Where one turn sends some rows of the set: a few examples, then the rows asked
guku:  2.123  0.578  0.310  2.220 -1.235  0.477 -4.048 -0.255 -0.398  0.013 -0.218  2.315  1.510  1.322 -2.769 -1.190  0.079 -1.247 -0.713 -0.707 -0.201 -0.862  1.817 -0.264  1.176 -2.080 -1.237  0.035  2.319 -2.124  1.154
Zem: -3.066 -0.459  0.716 -0.017 -1.758  1.973  1.320 -1.695 -0.474  1.523 -1.632 -1.369  1.674  0.275 -1.300 -0.778  1.774 -0.436  0.585 -1.663 -1.645  1.046  0.372 -0.122 -0.705 -3.535  3.274 -1.529 -1.296 -2.374  2.036
dipo: -0.865  1.867  1.570  0.584 -1.721 -0.791 -1.898 -0.890 -0.631  0.945  1.686  0.475 -0.838  1.844 -0.489 -1.728  1.538  1.358 -0.357 -1.630  1.882 -1.744  1.222 -1.143  0.239  0.078 -0.952 -0.606 -0.644 -0.765  3.482
Nakar: -0.109 -1.427  0.526  0.444 -2.183  0.065  0.494 -0.517 -0.104  2.363 -2.291 -1.007 -0.323  0.261 -3.669  1.122  0.785 -1.602  0.501  0.037 -2.459  1.655  0.491  1.174 -1.388 -0.172  2.169  3.037 -2.133 -0.595  1.401
gimo: -0.177  2.416 -1.253  1.487  0.323 -1.114  0.042  0.025  2.198 -0.818  1.602  0.023 -0.170  1.629 -0.329 -0.999 -0.393  0.157 -0.325 -1.690  4.164 -0.415  0.502 -0.622  0.333 -1.165  2.282  1.708  0.628 -2.873  2.088
gufam:  0.387  0.758  1.180  1.052 -1.598  1.648 -0.437 -0.019 -0.899 -1.019  0.790 -2.228 -1.225  0.745 -2.605  0.959 -2.769 -0.175  1.853 -0.097  1.270  0.953 -1.769  2.452 -0.576 -1.098 -2.751  4.493 -0.610 -0.819  0.043
neb: -1.019  2.826  1.953 -0.998 -1.583  0.793  2.496 -0.047  1.232  0.806 -2.059 -0.640 -0.461 -0.807 -4.470 -0.242  0.231  0.678  0.484  0.023 -2.191 -0.918  0.709 -1.019  0.018 -2.303 -0.592 -0.164 -0.670  0.114  0.468
Nadod:  0.585  1.171  2.682  1.373  0.018  2.274  0.308  2.207 -0.191  0.044  0.802 -4.214  2.773 -0.453 -1.320 -2.505  1.639  0.095  1.564 -1.692  2.022  0.294  1.485 -0.059 -0.926 -1.588 -0.257  1.377 -0.645 -1.208  1.203
Gano:  2.482 -0.623  2.768 -2.003  0.539 -0.719 -2.724 -1.218  0.061 -2.579  1.462  0.275  2.734 -0.287 -0.685 -0.242  1.418 -2.019  1.679 -0.130  0.159 -0.120 -0.530  0.492 -1.189 -0.345 -0.491  0.130  0.154 -1.018 -1.957
kuzup:  3.073  1.450  0.972 -1.277 -2.126 -0.641 -0.455  1.783 -0.630  0.595 -0.311 -1.625  0.309  2.178  0.393 -2.278 -2.819 -3.362  1.451 -1.565 -1.232 -0.714 -0.094 -0.950 -0.762 -2.588  1.367  0.187  1.481 -0.974  0.453
gita:  0.592 -0.108  2.337  2.412  0.448 -3.860  0.876  0.193  0.245 -0.173  2.043 -2.586  1.506 -0.378 -0.011  1.701 -1.570 -1.230  1.374 -1.420  1.093  1.247 -0.795  0.875 -0.332 -2.614 -0.406 -0.215 -0.094 -3.024  0.964
vima:  1.002 -1.528 -2.293 -0.018 -2.856 -0.095 -1.625  0.151  2.184  2.473 -1.814 -0.219  0.981  0.721 -0.813  1.093  0.865  0.619  0.744 -0.542  1.435  1.856 -0.276  0.700 -1.017 -2.260  0.570  3.542  0.067 -0.208 -2.654
Ribe: -1.952  1.528  1.859  0.594  1.027 -0.517  1.498 -0.775 -2.599 -1.633 -0.683 -0.179 -0.243  1.347 -0.185  0.786  0.722 -2.207  0.834  2.103 -0.468  3.471 -1.545 -0.741 -0.369 -0.589 -0.344 -1.073 -1.817 -0.388  0.723
vug:  2.259  2.323 -1.213 -0.703 -3.349  0.817  0.418 -1.064 -0.337 -1.042  0.291 -1.542 -0.023  0.512 -1.278 -0.072  0.517  1.710  0.583  0.418  2.980  0.328 -2.344 -1.803  1.131 -1.686  2.171  2.189  0.977  0.415 -2.241
Detad:  1.233 -0.921  1.515  0.944 -1.804 -0.517 -2.365  0.962 -0.168  0.789 -0.350 -0.732  0.180 -1.511  0.762  0.498 -0.451 -2.185 -1.699 -2.499  1.875  2.333  0.001  2.535  0.740 -1.662  3.294 -0.456 -0.842 -3.321  0.425
Kol: -2.436 -1.998  1.718  1.950  0.360  1.606  0.706  1.115 -3.587  1.122 -0.176 -1.442  0.868  0.769  0.992  1.617 -1.407 -1.593  0.910  1.548  0.600 -0.728 -1.103  0.591  1.127 -2.320 -1.137  0.195  0.851 -1.697 -0.657
mir:  1.334 -0.311  0.784  0.638  0.323 -2.901 -1.857 -0.277  0.840  0.526  1.725 -3.544 -0.302  1.027 -0.785  1.222  0.733  1.220  2.546 -1.033 -1.648 -1.459 -0.502  0.223 -1.694 -0.764 -1.857  0.012 -0.599 -0.289 -0.691
pedig:  0.763 -1.139  2.668 -0.741 -2.163  2.432 -2.069 -1.988 -1.812 -1.359  1.821 -1.202 -0.575  1.521 -0.214  0.703 -0.215  1.233 -0.282  0.738  2.251 -0.122 -3.483 -1.665  0.862 -0.121  1.449 -0.213  1.440 -0.605  0.388
sakat: -0.157  1.448  1.214 -1.005  0.555 -1.061 -0.172  1.008  0.221  0.174 -3.708  1.250 -0.210 -1.512 -1.016  0.652  1.107 -0.780  2.093 -1.638  0.692  4.085 -1.728  1.140 -0.258 -0.380  2.127  0.787 -0.265 -1.271  1.703
ruzil:  0.309  2.814 -0.089  3.207 -1.779  2.797 -0.692 -2.065  2.169  0.650  2.063 -2.435  2.472  0.795  1.387 -0.435 -0.506 -1.187 -0.720  1.796  1.180  0.650 -1.172 -0.607  1.203 -1.513 -0.401 -0.865  0.646 -0.101  1.053
daz: -0.430 -2.370 -0.259  1.705  0.141  1.135 -0.903  0.065 -1.365 -0.019  0.345 -0.548  0.269  0.297 -1.388 -0.861 -1.187  3.449  0.946  0.833 -0.800 -1.694 -2.143 -0.002  1.721 -2.094 -0.374  0.415  3.121 -0.732 -1.245
zato: -0.933 -1.808 -1.515  0.535 -2.098 -0.007  1.737 -3.422  1.648 -0.692 -3.370 -0.141  0.183  0.078 -1.721  0.343  0.856 -0.311  0.870  1.575  0.480  1.448  0.047  2.922  1.085 -0.451  1.085  0.075 -0.332  1.312 -0.708
Tezat:  1.131  1.796  0.497 -3.952 -2.935  0.723 -0.628  0.036  1.021  0.028  0.197 -2.257  1.176 -1.691 -1.893 -0.572  1.204 -1.805  0.466  1.157 -0.424 -0.812  1.302  0.354 -0.765  0.328 -0.911  1.109  1.273 -0.112 -2.386
kiv: -1.170 -0.888 -1.859 -0.989 -2.683  1.159  0.972 -1.195 -0.191 -1.932  0.425 -0.850  0.072  2.061  0.337 -1.712 -1.575 -1.033  0.096 -1.715  2.052 -0.173  0.880  1.462  0.976 -3.742 -2.957 -0.471  1.971 -0.483  0.070
kove:  2.552  0.323 -0.275 -0.312  0.135  1.086  2.060  1.299 -0.121  1.306  2.246  1.199  0.209 -1.103  1.062  0.118  0.240 -2.187  0.683 -0.169  0.399  0.591 -3.058  0.448  1.023  0.778 -0.225  1.474  1.244  1.041  0.091
dakub: -3.269  0.806 -0.740  0.428 -0.936  1.012 -1.031 -3.165  1.050  0.755 -1.045 -0.709  0.355  0.449 -0.056  3.521  0.731 -1.840  1.202 -0.999 -0.086  3.453 -3.196  1.364  0.318 -1.975  1.467 -0.536  0.039 -1.352  0.763
duf:  0.684  0.418  0.195  0.282 -1.760  0.525 -1.470 -0.360  1.923 -0.616 -5.565 -1.978  0.004  0.674 -0.916 -0.565 -0.433 -0.490  0.311 -0.256  0.998  1.540  1.077  0.541  0.814 -2.162  4.063 -1.754  0.588 -1.105  1.013
Duna:  1.063  1.103  0.384  0.342 -2.964  3.213 -0.184 -0.408 -2.171  2.316 -0.441  0.294  0.405  1.244 -1.629 -0.300  0.152 -2.019  1.467  2.080 -0.256 -0.566  2.254  0.981 -0.564 -1.229 -2.488 -1.406  1.440 -2.933  1.246
Lun: -1.785 -0.970 -0.323 -0.525 -2.061  3.025 -1.483 -1.132 -0.523  4.231  0.842 -2.635 -0.109  1.408 -0.729  1.420 -0.001 -0.343  2.316 -0.112  1.563  1.300  1.242  2.022 -0.350 -0.603  1.796 -2.164  0.671 -0.680  0.664
rafom: -0.430  1.351  0.465  1.943 -0.633 -0.276  2.291 -1.881  2.054 -3.180 -2.100  0.356  0.565  2.130 -2.222 -2.066  0.461 -1.113  0.746  0.052  0.618  0.312 -2.025  0.745  0.456 -1.610  2.512 -0.014  2.677 -2.558 -0.498

Gano -> pedig
ruzil -> Nadod
Kol -> Duna
Where do these go?
dakub -> Zem
neb -> vima

Where one turn sends some rows of the set: a few examples, then the rows asked
bipen: -0.040 -0.601 -0.297 -1.534 -1.700 -1.460  1.561  2.270 -0.807 -0.894 -0.956 -3.169 -0.340 -1.133  0.710 -1.366 -3.299 -1.494  2.273 -0.384 -0.573 -1.276 -0.055 -1.920  1.188  1.405  0.724 -1.740  0.033  0.542 -2.035 -0.018 -0.991
ruze: -1.264  0.635  1.476  0.172 -0.938 -0.291 -2.615  0.079  0.535  3.242  1.620  0.041  0.044  0.448 -0.309  1.039  1.018 -0.078 -3.583  0.893 -0.886 -0.206 -0.337 -0.386 -1.968 -2.835  1.089 -0.156  0.834 -1.721  2.949 -0.369 -0.290
raza:  1.304 -0.221 -2.252 -0.365  0.110 -0.969  1.720  1.295 -1.403 -0.615 -0.339 -0.850 -0.980 -1.509 -0.601 -0.648 -1.685 -2.182  2.102 -1.044 -0.070 -0.917  3.446 -0.546  2.171 -0.131  0.693 -1.605  0.129  1.342 -2.309  0.331 -1.426
Nedi:  0.806 -0.105 -0.257 -0.634 -0.661 -1.203  2.060  2.197 -1.006 -1.759 -0.494 -1.802 -0.454 -0.647  0.654 -1.759 -2.805 -1.845  2.245 -0.963  0.182 -0.357  0.469 -1.685  1.450  2.101 -0.133 -1.941 -0.282  1.530 -2.888  0.261 -1.084
zopag:  1.149  0.423 -0.604 -0.068  0.738 -0.738  1.827  1.082 -2.036 -1.230 -0.131 -1.861 -0.090 -1.321 -0.407 -0.331 -1.853 -2.944  2.367 -0.893  0.545 -0.958  1.036 -1.139  1.943  1.611  0.268 -2.407 -0.530  1.111 -2.813 -0.037 -1.881
pep: -1.313 -1.549 -0.165 -0.286 -0.213 -0.653 -2.477 -1.167  0.526  2.654  2.567  0.403  1.177  1.551 -0.476 -2.156  2.590  0.457 -1.454  0.205 -1.852  1.411 -0.958 -0.118 -1.608 -1.685 -0.474 -0.103 -1.826 -1.022  3.690  0.874  0.304
kinis: -0.617  0.387 -0.913 -1.027 -1.225 -2.035  1.991  2.493 -0.560 -0.622 -1.149 -3.302  0.052 -0.818  0.356 -0.529 -2.238 -1.359  2.173 -0.551  0.508 -1.301 -0.179 -1.315  2.050  1.488  1.540 -1.440 -0.083  0.573 -2.404  0.424 -0.621
Kuz: -0.335 -1.070 -0.419  0.567  2.025 -0.026 -0.266 -0.676  1.791  2.095  2.014  2.278 -0.071 -0.106  1.389  0.522  3.274  0.395 -1.949 -1.279 -0.041  2.581  1.022 -0.990 -0.521 -1.846 -0.762  0.038  0.822 -2.097  2.609 -1.217  0.759
vita:  0.190 -0.281 -0.393 -1.188 -0.346 -1.101  1.349  1.313 -1.743 -0.397 -0.680 -3.605  0.231 -1.836 -0.230  0.125 -2.717 -2.618  2.266 -0.101 -0.245 -2.048  0.191 -1.390  1.534  0.979  1.422 -2.118 -0.209 -0.156 -1.878 -0.213 -1.610
senat: -0.157  1.187  0.868  1.392  0.327  0.144 -2.119 -0.171  0.592  2.341  2.335  2.465 -0.590  1.019 -0.628  0.201  2.069 -0.200 -3.718 -0.166 -0.177  1.019  1.523  0.169 -1.478 -2.483 -0.211 -0.197  0.566  0.026  1.974  0.126 -0.368
zat: -1.510 -1.303  0.937 -0.413  0.144 -0.554 -2.342 -1.373  0.151  2.292  2.779 -0.560  1.756  1.526 -0.282 -1.896  2.399  0.232 -1.271  0.463 -1.462  1.283 -2.564 -0.515 -1.838 -0.788 -0.646 -0.590 -2.272 -1.266  3.431  0.681  0.212
dasi: -0.548 -0.081 -2.105 -1.249 -1.833 -2.183  1.764  2.784 -0.012 -0.267 -1.403 -2.617 -0.536 -0.849  0.262 -0.675 -2.118 -0.870  2.086 -0.683  0.038 -1.415  1.405 -0.910  2.267  0.347  1.793 -0.901  0.296  0.746 -2.107  0.580 -0.587
Puv: -1.372 -1.613  0.110 -0.306  1.058 -0.312 -0.862 -0.560  1.845  2.846  1.278  0.051  0.425 -0.644  1.772  1.277  2.385  0.678 -1.910 -0.533 -0.729  1.453 -0.567 -1.492 -0.881 -1.945  0.361  0.034  0.909 -3.523  3.582 -1.788  0.829
vik:  0.128  2.132  2.703  1.983  1.407  0.453 -1.599 -0.661 -0.347  1.296  2.737  1.697  0.477  1.288 -0.397  0.353  2.051 -1.005 -3.489 -0.067  0.812  1.378 -1.038 -0.353 -1.751 -0.496 -1.095 -1.096 -0.292  0.029  1.049 -0.141 -0.641
zun: -0.390  0.196  0.724 -1.211  1.407  1.280  0.078 -2.952  2.316 -2.807  2.654  0.605  1.203  0.137  0.960  1.056  1.605 -0.086 -0.132 -0.761 -2.169  0.379 -2.315  0.747 -1.463 -0.376 -2.977  0.290 -0.884 -1.216 -0.452 -0.225 -0.663
mapo:  0.908 -0.551 -1.714 -0.741 -1.036 -1.250  1.878  2.312 -0.556 -1.356 -0.547 -0.858 -1.243 -0.746  0.413 -1.928 -2.524 -1.335  1.968 -1.254 -0.227 -0.352  2.433 -1.219  1.601  0.823  0.120 -1.434  0.237  1.891 -2.542  0.477 -0.866
Lib:  0.082  0.715 -0.992 -0.323 -0.571 -1.646  2.426  2.362 -0.548 -1.231 -0.774 -1.944 -0.229 -0.387  0.320 -0.942 -1.679 -1.559  2.089 -1.120  1.031 -0.555  0.540 -1.063  2.387  1.920  0.623 -1.551 -0.356  1.563 -3.134  0.679 -0.863
fogig: -0.786 -1.141 -0.107  0.311  0.598 -0.366 -2.090 -1.429  0.318  1.925  2.996  1.278  1.088  1.848 -0.543 -2.391  3.181  0.272 -1.375 -0.244 -1.245  2.031 -0.782  0.018 -1.427 -1.128 -1.219 -0.358 -2.105 -0.268  3.118  1.156  0.213
puzup: -1.408 -0.435  0.664 -2.291  0.151  1.112 -0.456 -2.607  2.634 -1.915  2.044 -0.865  1.376 -0.293  1.107  1.691  0.843  0.300 -0.165 -0.093 -3.033 -0.855 -2.783  0.589 -1.660 -1.183 -1.826  0.507 -0.620 -2.456  0.569 -0.488 -0.437
ton: -0.901 -0.778  0.881  0.373  0.854 -0.335 -1.935 -1.538 -0.081  1.740  3.112  0.370  1.733  1.924 -0.353 -2.259  2.920 -0.097 -1.170 -0.060 -0.947  1.911 -2.325 -0.410 -1.687 -0.251 -1.412 -0.832 -2.397 -0.442  2.812  0.869  0.086
sopat:  0.193  0.390 -2.178 -0.610 -0.947 -1.834  2.088  2.466 -0.230 -0.858 -0.936 -1.247 -0.732 -0.504  0.130 -1.072 -1.641 -1.076  1.954 -1.209  0.621 -0.684  2.078 -0.862  2.401  0.690  1.032 -1.030  0.206  1.742 -2.805  0.834 -0.584
vopos: -1.368 -0.867  1.892  0.102  2.111 -0.082 -0.333 -0.860  1.114  1.883  1.752 -0.507  1.345 -0.367  2.017  1.310  2.344  0.019 -1.536 -0.615  0.091  1.686 -2.854 -2.010 -1.228 -0.015 -0.496 -0.860  0.275 -3.584  2.670 -1.857  0.442
Vosu:  0.351 -0.804 -2.071 -1.381 -0.984 -1.397  1.175  1.541 -1.110  0.277 -0.887 -2.525 -0.694 -1.930 -0.297  0.057 -2.538 -1.871  2.123 -0.237 -0.890 -1.980  2.456 -0.876  1.819 -0.713  1.877 -1.390  0.357  0.083 -1.281  0.012 -1.280
fet: -1.176 -0.937 -0.922 -2.408 -0.219  0.788 -0.638 -2.464  3.097 -1.453  1.935  0.285  0.432 -0.272  0.851  1.451  1.139  0.847 -0.257 -0.375 -3.500 -0.660 -0.310  1.082 -1.244 -2.762 -1.566  1.129  0.019 -2.047  0.916 -0.150 -0.265
Duzu:  0.095 -1.171 -1.746 -1.662 -2.116 -1.608  1.467  2.586 -0.275 -0.552 -1.160 -2.090 -1.111 -1.106  0.597 -1.450 -3.191 -0.990  2.078 -0.671 -1.116 -1.190  1.956 -1.489  1.443  0.092  1.070 -1.161  0.492  0.850 -1.675  0.257 -0.673
Tuga: -1.164  1.450  3.447  0.828  0.411 -0.020 -2.212 -0.254 -0.219  2.261  2.071 -0.531  1.136  0.611 -0.034  0.995  1.031 -0.968 -3.406  0.797  0.105  0.216 -2.748 -0.827 -2.282 -0.685  0.163 -1.059 -0.159 -1.529  2.067 -0.700 -0.550
luk: -0.260 -0.335  1.305  1.191  3.180  0.266  0.167 -1.072  1.035  1.142  2.373  1.588  0.767  0.110  1.727  0.618  3.338 -0.177 -1.788 -1.286  0.839  2.818 -1.213 -1.523 -0.672  0.124 -1.435 -0.947  0.052 -2.014  1.697 -1.531  0.417
redam: -0.225 -0.213 -0.753 -1.200  0.999  1.227 -0.011 -2.710  2.878 -2.358  2.564  1.938  0.364  0.110  0.734  0.978  1.887  0.557 -0.308 -1.051 -2.650  0.363  0.212  1.381 -1.137 -1.741 -2.636  0.888 -0.330 -0.770  0.074  0.109 -0.492

bipen -> Duzu
raza -> zopag
Where do these go?
puzup -> fet
senat -> vik
dasi -> sopat
ton -> zat
Kuz -> luk

